One turning vector, and how many ticks it has turned
The counts run from 0 to 1281.
[-0.62 -0.88 -1.49  0.43 -0.08  0.18 -0.16  5.01 -2.37  0.28  2.06  1.58
  0.08  3.66  0.24  3.80 -1.17 -1.33  0.46 -2.98 -2.23 -0.25 -0.71  2.33
  0.54  1.14  1.31  0.61  1.06 -5.13  2.34  2.50  1.67  0.78 -0.19 -0.09
  1.47  0.08 -0.33  4.35  2.87 -2.92 -1.77  2.38 -1.18  2.93 -2.55  0.33
  0.34 -4.32  1.78 -3.40 -0.84  1.52 -0.62 -3.01 -1.70 -0.53 -0.71  3.40
 -2.67  1.58  2.39  2.35 -3.94  1.19  0.97 -1.54] => 688
[ 3.60 -2.29 -2.44  2.87 -2.64  1.21 -0.84  3.94 -2.47 -1.20  1.70  0.72
 -0.38  1.34  3.14  2.71 -0.31 -1.59  1.66 -3.78 -2.01  1.60 -0.70  1.48
 -1.10 -0.09 -0.02 -0.19  0.14 -4.97  2.37  2.34  1.14 -0.03  1.64  0.71
  1.70  2.13 -0.24  3.36  3.04 -2.71  0.20  2.70 -1.35  0.94 -2.82  1.35
  0.83 -1.98  1.85 -4.66 -0.29 -0.07  2.44 -1.34 -0.31 -0.69  0.22  2.81
 -2.28  1.73 -0.50  2.49 -3.19  0.78  3.22 -3.00] => 1192
[ 1.51 -2.90  0.67  1.10 -0.37 -0.61 -0.37  4.74 -2.97  0.71  2.88  0.03
 -3.93 -0.34  0.59  0.07 -0.84  0.12  1.32 -2.48 -4.02  1.30 -1.68  1.43
 -1.69 -0.54 -1.53  0.61 -0.35 -5.66  2.77  4.08  1.90 -1.55 -1.37  0.55
  2.40  0.31 -1.73  4.59  2.63 -3.20 -0.82  3.20  0.31 -0.80 -1.07  0.04
  0.86 -3.09  0.88 -3.29  1.98  2.53  1.42 -3.61  0.20 -1.89 -0.81  2.23
 -2.29  0.67 -0.37  1.99 -2.53  0.08  1.04 -0.08] => 121
[ 0.86 -2.79 -2.89  0.32 -2.75  0.50 -2.46  4.05 -2.47  0.14  1.68  1.52
 -0.56 -0.29 -0.95  2.97 -1.42 -0.29  1.08 -3.91 -3.16  0.18 -2.35  2.27
  0.27  0.82  0.05  1.26 -1.40 -4.83  2.26 -0.38  1.83 -1.85  0.35  0.33
  1.99  0.81  0.14  4.82  2.41 -1.61 -3.15  2.96 -0.74  2.69 -0.79  1.20
  0.55 -3.23  1.60 -2.04  1.00  1.45 -1.46 -1.35 -2.31 -0.89 -0.38  2.70
 -1.31  3.76  1.15  1.96 -3.68  2.03  1.81 -2.85] => 1084
[ 0.48 -1.03 -1.03  2.39 -0.60 -0.46 -1.02  4.59 -3.83  0.19  2.97 -0.15
 -0.86  2.23  2.63  3.45 -1.04 -0.62  0.74 -2.31 -1.31  1.78  0.86  1.54
 -0.37 -1.90  0.90  0.75  1.22 -5.07  2.18  3.18  1.47  0.40  0.23  1.06
  1.44  0.87 -0.48  4.26  2.91 -3.78  0.57  2.29 -1.63 -0.03 -2.40  0.22
  2.87 -3.34  1.74 -4.50 -0.53  1.74  0.88 -3.92  0.35 -1.16 -0.09  2.88
 -3.27  0.09  0.45  2.33 -2.93 -0.76  1.29 -0.29] => 1148
[ 1.12 -2.98 -0.98  1.00 -2.20  1.07 -1.88  2.66 -2.72  0.17  3.72  1.63
 -0.02 -0.35  1.18  3.31 -0.86 -0.68  0.62 -5.64 -2.90  0.92  0.15  0.32
 -1.17 -0.04  0.37 -0.21 -0.65 -6.05  3.92  0.06  0.96 -2.23  1.03  0.85
  2.18  1.55 -1.60  3.30  3.17 -3.37 -0.70  3.34 -1.00  2.04 -2.01  0.52
  1.31 -3.60  2.53 -4.00 -0.94  1.69 -1.27 -1.65 -1.12 -0.11 -0.46  2.71
 -1.33  0.56  2.66  1.65 -3.12  1.28  0.57  0.67] => 681
[ 0.33 -2.11 -2.99  0.70 -0.49  1.24 -0.32  3.81 -2.53 -0.22  2.31  0.34
 -1.63  0.20 -0.02  2.26  0.20  0.50  0.28 -3.91 -4.91 -0.59 -2.58  1.31
 -1.08 -0.13 -0.51  0.66 -1.25 -5.25  3.40  2.24  2.40 -2.54 -1.74  1.09
  2.55 -1.32 -0.63  4.44  1.69 -2.50 -3.96  2.09 -1.67 -0.52 -1.51  0.09
  0.75 -2.35 -1.14 -3.41 -0.61  1.42 -0.94 -1.32 -1.52 -0.19  1.46  2.09
 -0.69  4.50  0.18  2.61 -4.24 -0.05  1.10 -1.17] => 977
[-0.68 -1.05 -1.77  0.85 -0.34 -0.42 -0.30  4.89 -2.12 -0.25  1.58  2.05
 -0.96  3.27 -0.32  2.52 -0.76 -0.80  1.78 -2.71 -1.54  0.83 -2.49  1.91
 -0.53  0.59  0.38  2.21  0.69 -3.62  1.99  2.28  2.43  0.57 -0.32 -0.93
  1.96  1.36  0.14  3.96  3.11 -2.39 -2.36  2.86 -0.77  2.43 -1.80  0.87
 -0.51 -4.59  1.97 -3.56  1.16  2.16 -0.99 -2.54 -1.62 -0.70  0.09  3.33
 -2.88  1.45  1.63  2.37 -4.23  1.40  2.83 -3.27] => 63
[-0.88 -0.38 -1.46  1.54  0.42 -0.17 -0.16  5.51 -3.25  0.58  3.49  0.94
 -1.84  1.15  0.52  1.15 -2.15  0.21  1.62 -1.34 -3.04  1.11 -2.57  1.76
  0.58 -1.28  0.43  1.70 -0.90 -5.84  2.36  3.04  2.56 -1.08 -2.47  0.52
  1.64 -1.43 -0.66  4.20  2.57 -3.46 -0.44  2.40 -1.47 -0.78 -0.61  1.28
  0.99 -3.97  0.90 -2.48 -0.53  2.85 -1.24 -3.54 -0.13 -1.27  0.92  1.84
 -2.37  2.73  0.62  2.46 -3.40 -0.96  1.26 -0.70] => 318
[-0.11 -1.93 -2.51  2.24 -1.11  0.13 -0.46  3.45 -3.50  0.00  3.99  2.47
 -1.38 -0.95  0.06  1.71 -1.83  0.38  1.34 -3.55 -3.61  0.78 -2.03  1.11
 -0.64 -2.25 -0.11  0.40 -2.13 -6.11  3.66  1.18  2.71 -2.54 -1.35  0.66
  1.68 -0.82 -0.81  4.06  1.70 -3.33 -1.57  3.11 -0.51 -0.11  0.49  0.46
  1.70 -3.92  0.45 -3.26 -0.38  2.28 -1.93 -2.65 -0.13 -0.15  1.53  2.09
 -1.77  2.78  1.65  0.67 -3.65 -0.05  1.30  0.86] => 1022
[ 0.50 -1.40 -2.25  1.33 -1.07 -0.75  0.51  5.22 -2.58  0.58  0.16  1.83
 -1.21  2.15 -1.04  2.16 -1.05 -0.66 -0.06 -1.84 -3.25  0.40 -1.45  2.81
 -0.51  1.01  0.10 -0.12  0.30 -5.29  2.63  2.99  2.64  0.10 -1.03 -1.73
  0.82 -0.49  0.80  5.06  2.43 -2.31 -2.58  2.95  0.25  1.93 -0.92 -0.48
  0.48 -4.17  1.93 -2.79  1.27  1.33  0.73 -2.98 -1.31 -0.79 -0.50  3.76
 -2.82  2.98  0.86  0.64 -3.62  1.02  1.93 -2.50] => 1165
[ 1.36 -1.85 -1.36  1.76 -1.03  0.75 -1.05  6.05 -2.83  0.26  0.42  1.05
 -0.98  2.63 -0.44  3.22 -0.60  0.22  0.13 -1.59 -2.80  1.18  0.24  3.00
 -1.22  1.48  0.20 -0.55  0.58 -5.53  1.28  2.75  1.49  0.90 -0.31 -0.45
  0.80  0.24  1.12  5.75  1.97 -1.96 -1.11  3.77  0.21  1.26 -0.27 -0.16
  2.58 -3.24  2.01 -2.83  1.35  1.76  1.53 -3.16 -0.79 -1.25 -0.61  3.66
 -2.01  1.41  0.14  0.77 -3.85  0.16  2.69 -2.88] => 305
[ 1.84 -2.08 -2.55  1.37 -1.31  1.89 -2.87  5.12 -1.81 -0.84  1.30  2.45
 -0.38  1.73 -0.49  2.76  0.12  0.08  1.92 -2.55 -2.51  0.81 -2.53  1.23
 -1.78  0.73 -0.42  1.32 -1.75 -4.58  1.28  1.32  1.74  0.01 -0.56  0.04
  2.04  2.54  0.64  5.22  2.19 -1.53 -1.51  3.84 -1.01  1.08  0.39  1.41
  1.07 -3.35  2.06 -2.94  1.50  1.44 -0.51 -1.40 -1.70 -0.56  0.03  2.17
 -0.44  2.55 -0.41  2.88 -3.86  1.19  3.96 -4.33] => 929
[ 1.43 -1.32 -3.11  2.70 -1.46  0.89 -3.55  4.59 -3.57 -1.22  1.59  1.89
 -0.82  1.57  1.25  1.41 -0.71  0.98  1.00 -1.52 -2.47  1.68 -1.68  0.98
 -2.51 -1.34 -0.62  1.91 -0.88 -4.47  2.50  2.25  2.21 -1.28 -0.38  0.66
  1.62  0.91  1.76  5.17  2.05 -1.43 -0.80  2.63 -0.47 -1.05  0.03  0.97
  2.58 -2.95  0.67 -2.52  1.91  1.62  0.71 -3.01  0.33 -1.17  0.84  0.33
 -0.60  3.30 -1.81  2.34 -3.63 -0.51  3.79 -3.69] => 152
[ 3.15 -3.61 -2.18  1.19 -1.22  1.42 -2.33  4.40 -1.48 -0.43  1.07  0.95
 -1.65  0.18  1.10  1.80  0.65  0.53 -0.01 -4.41 -4.68 -0.09 -0.85  1.00
 -4.03  1.06 -1.44  0.30 -0.23 -5.46  3.08  2.74  1.69 -2.12  0.18  0.80
  1.79  1.56  0.12  5.59  2.36 -1.78 -2.49  2.57  0.00 -0.09 -0.95  0.04
  1.31 -2.26  0.41 -3.28  1.65  0.83  1.79 -1.60 -0.80 -0.50 -0.08  1.71
  0.11  2.01 -1.41  2.06 -4.33  1.28  2.14 -2.18] => 698
[-0.98 -1.76 -0.15  0.03 -0.49  0.42 -2.67  4.49 -2.53  0.74  3.18  1.96
  0.59  3.13 -0.51  3.13 -1.50  0.40  0.69 -2.71 -2.31  0.36 -0.28  1.43
 -0.90  0.54  0.41  1.95  0.42 -5.27  2.20  1.50  1.84 -0.75 -0.56 -0.23
  2.09  1.06  0.11  5.22  3.18 -2.84 -0.84  3.81 -0.66  2.44 -1.48  0.18
  1.63 -5.06  2.75 -2.40  1.13  2.79 -2.11 -3.20 -2.12 -1.32 -1.63  2.36
 -1.02  0.95  1.84  1.93 -3.20  0.22  1.45 -1.51] => 26
[ 1.87 -2.14 -0.37  2.02 -0.42  0.72 -1.31  5.72 -3.48  0.36  2.98  0.15
 -1.82  1.17  1.77  3.31 -0.65  0.23  1.83 -2.20 -2.20  2.39  0.28  1.78
 -0.78 -0.57  0.67  0.08 -0.27 -5.73  1.08  1.97  1.01  0.47 -1.04  1.50
  2.09  1.41 -0.75  5.18  2.26 -3.26  1.44  3.44 -1.19 -0.49  0.05  0.60
  3.87 -3.24  1.78 -4.36 -0.48  2.09  0.46 -3.69  0.22 -0.63  0.18  2.87
 -2.08 -1.27  0.25  2.17 -3.06  0.32  2.04 -1.08] => 831
[ 2.05 -2.46  0.20  1.00 -1.24 -0.17 -1.48  4.32 -2.82 -0.16  3.23  0.91
 -1.19  2.12  0.62  3.26 -0.71 -1.21  2.26 -2.34 -0.91  2.62 -0.86  1.98
 -0.18  0.09  1.12 -0.47 -0.70 -4.32  0.35  1.21  1.13  0.77 -0.29  0.02
  2.47  2.18 -1.42  4.36  2.91 -3.61  0.52  4.98 -0.63  2.20 -1.12  0.52
  1.53 -3.52  3.12 -4.54  0.36  2.02 -0.33 -2.59 -0.95 -0.45  0.16  3.79
 -1.70 -0.39  1.40  2.18 -3.02  1.06  2.88 -2.02] => 564
[ 1.24 -3.27 -0.53  1.53 -1.47  0.30 -1.19  4.69 -2.53  1.05  1.91  1.44
 -2.65 -1.35 -0.34  0.83 -1.54  0.93  0.86 -3.16 -4.32  1.12 -0.57  1.36
 -1.93 -0.12 -0.92 -0.41 -1.20 -7.21  2.87  2.44  2.17 -2.24 -1.04  0.08
  1.49 -0.27 -0.28  4.94  1.93 -2.60 -1.18  3.56  1.03 -0.55  0.64 -0.30
  2.10 -4.29  1.06 -2.45  1.69  2.52  0.29 -3.14  0.00 -1.40 -0.98  2.39
 -1.98  0.91  0.86  0.57 -3.37  0.20  0.74  0.60] => 1252
[ 1.33 -1.45 -1.37  1.18  0.12  0.87 -0.75  4.88 -1.74 -0.96  0.95  1.46
 -0.38  4.18  0.45  2.80  0.54 -0.09 -0.28 -1.93 -3.12  0.86 -0.92  2.18
 -2.66  0.67 -0.52 -0.10  0.68 -4.26  1.92  3.89  1.63  0.03 -0.53 -1.17
  1.08  0.81  0.77  5.40  1.78 -2.58 -1.57  3.06 -0.45  0.63 -1.08 -1.01
  1.50 -3.73  1.05 -4.06  1.63  2.20  1.94 -2.27 -0.95 -0.52  0.48  2.62
 -1.29  1.97 -0.81  1.60 -4.12  0.58  4.15 -2.89] => 383
[ 0.46 -2.19  0.23 -0.60 -0.87  0.20 -1.26  4.10 -1.64  0.18  2.56 -0.06
 -0.92  2.00  0.08  2.25 -0.52 -0.97  0.68 -4.51 -3.09  0.00 -1.66  1.42
 -0.76  1.31 -0.74  1.20  0.81 -4.81  2.99  2.95  1.78 -1.24 -0.02 -0.32
  3.05  1.76 -1.20  3.96  4.30 -3.03 -2.01  2.42 -0.80  3.27 -3.35 -0.29
 -0.89 -3.09  1.73 -3.38  1.60  2.11  0.55 -1.44 -1.91 -1.12 -1.41  2.91
 -1.45  1.93  0.56  3.17 -3.61  1.10  0.81 -1.60] => 376
[ 1.57 -2.23  0.23 -0.34  1.24  0.93 -0.79  5.81 -2.30  0.32  2.74 -0.65
 -2.13  2.98  0.64  1.99  0.72  0.25  0.50 -1.48 -4.00  1.13 -1.37  2.05
 -1.76  1.15 -0.76 -0.26  0.26 -5.09  1.27  4.97  1.92 -0.48 -2.23  0.20
  1.79 -1.07 -1.15  5.75  2.49 -3.23 -0.45  2.70 -1.52  0.01 -1.07 -0.46
  0.85 -2.86  0.27 -3.26  1.07  2.49  1.61 -2.30 -0.67 -1.18 -0.41  2.47
 -0.60  2.40 -1.13  2.38 -3.01 -0.30  2.65 -2.45] => 116
[ 1.35 -2.35  0.00  0.33 -2.29 -0.13 -2.15  3.91 -2.97  0.61  2.07  0.14
 -1.70  1.52 -0.90  2.01 -0.91 -0.41  0.50 -2.41 -2.86  1.06 -1.23  1.85
 -0.03  0.73 -0.36  0.74  0.12 -5.12  1.87  2.61  1.87 -1.06  0.05 -0.85
  2.18  0.74 -0.17  5.42  3.83 -2.88 -1.24  3.31 -0.33  3.34 -1.66 -0.50
 -0.43 -2.96  1.92 -2.80  3.63  2.18  0.38 -1.70 -2.15 -2.37 -1.46  3.36
 -1.08  2.91  1.12  1.66 -2.92  0.43  1.73 -2.76] => 536
[ 0.42 -1.48 -3.95  3.30 -1.65  1.40 -2.74  5.80 -3.52 -0.24  1.96  0.93
 -0.68  0.38  1.37  3.07 -1.12  1.57  0.76 -1.78 -3.41  0.90 -0.66  1.35
 -1.65 -0.80  0.16  1.34 -1.46 -6.15  2.68  1.51  2.27 -1.55  0.05  2.08
  1.63 -0.71  1.13  5.22  1.70 -1.37 -1.25  2.37 -1.41 -1.48  0.04  1.63
  3.55 -2.81  0.13 -2.22 -0.71  1.05  0.02 -2.93  0.15 -0.68  1.07  1.30
 -1.12  3.59 -0.70  2.11 -3.75 -0.83  2.11 -1.97] => 312
[ 0.70 -1.46 -2.49  1.59  0.24  1.17 -0.62  4.61 -1.79 -1.00  1.82  2.01
  0.51  4.34  1.81  4.30  0.56 -1.01  0.75 -3.06 -1.79  0.35 -1.49  2.01
 -1.15  1.17  1.09  1.09  0.15 -4.27  1.53  2.56  1.67  1.52  0.27 -0.44
  1.50  1.77 -0.23  3.76  2.56 -2.60 -1.52  3.19 -2.22  1.74 -2.47  0.81
  0.28 -3.64  2.13 -4.15 -0.74  1.06  0.44 -2.07 -1.39  0.40  0.99  2.97
 -1.93  1.58  0.37  3.31 -4.57  1.23  3.48 -3.63] => 62
[-1.22 -1.38 -3.55  1.68 -0.91  0.37 -1.38  4.68 -2.41 -0.08  1.55  1.88
 -0.27  1.46  0.49  1.85 -2.01  0.48  0.21 -3.22 -3.61 -0.59 -1.47  0.72
 -0.93  0.21 -0.41  2.42 -0.04 -5.62  4.86  2.88  3.50 -1.76 -0.03  0.42
  1.25 -0.43  1.70  3.99  2.84 -1.56 -3.02  1.81 -0.69  0.86 -2.00  1.64
  0.66 -3.83  1.01 -1.61  0.51  1.03 -0.86 -2.72 -1.14 -1.38 -0.54  1.85
 -2.30  3.99  0.76  1.63 -4.18  0.53  0.98 -0.80] => 578
[ 2.12 -2.72 -1.59  1.55 -2.96  0.86 -4.42  3.83 -2.96 -0.42  2.71  0.32
 -0.49  1.77  1.86  3.25  0.37 -0.14  1.19 -3.67 -1.98  1.32 -0.96  0.95
 -1.68 -0.27 -0.48  1.50 -0.24 -4.12  1.67  1.03  1.12 -0.90  1.88  1.50
  2.95  2.92  0.15  4.64  3.63 -2.29 -0.59  3.16 -1.83  1.58 -2.12  1.17
  2.13 -2.37  2.12 -3.77  1.49  1.02  0.95 -1.78 -1.31 -1.66 -0.35  1.74
 -0.62  1.19 -0.77  3.78 -2.49  0.92  3.03 -3.32] => 1118
[-0.12 -2.00 -1.71  1.39 -1.83 -1.08 -0.77  3.09 -3.28  0.62  1.91  1.78
 -1.49  1.82 -0.17  2.28 -0.94 -1.32  0.71 -3.18 -1.26  0.56 -2.84  2.22
 -0.72 -1.52  0.41  1.00  0.37 -3.62  2.53  1.86  2.44 -0.55  0.91 -1.10
  2.44  1.67 -0.25  3.52  2.56 -4.27 -2.75  3.58 -0.45  3.50 -1.87 -0.68
 -0.24 -3.74  1.83 -4.78  1.43  1.49 -0.36 -2.37 -1.80 -0.69  0.70  3.91
 -3.21  1.56  1.54  2.44 -3.34  1.56  3.01 -1.49] => 1194
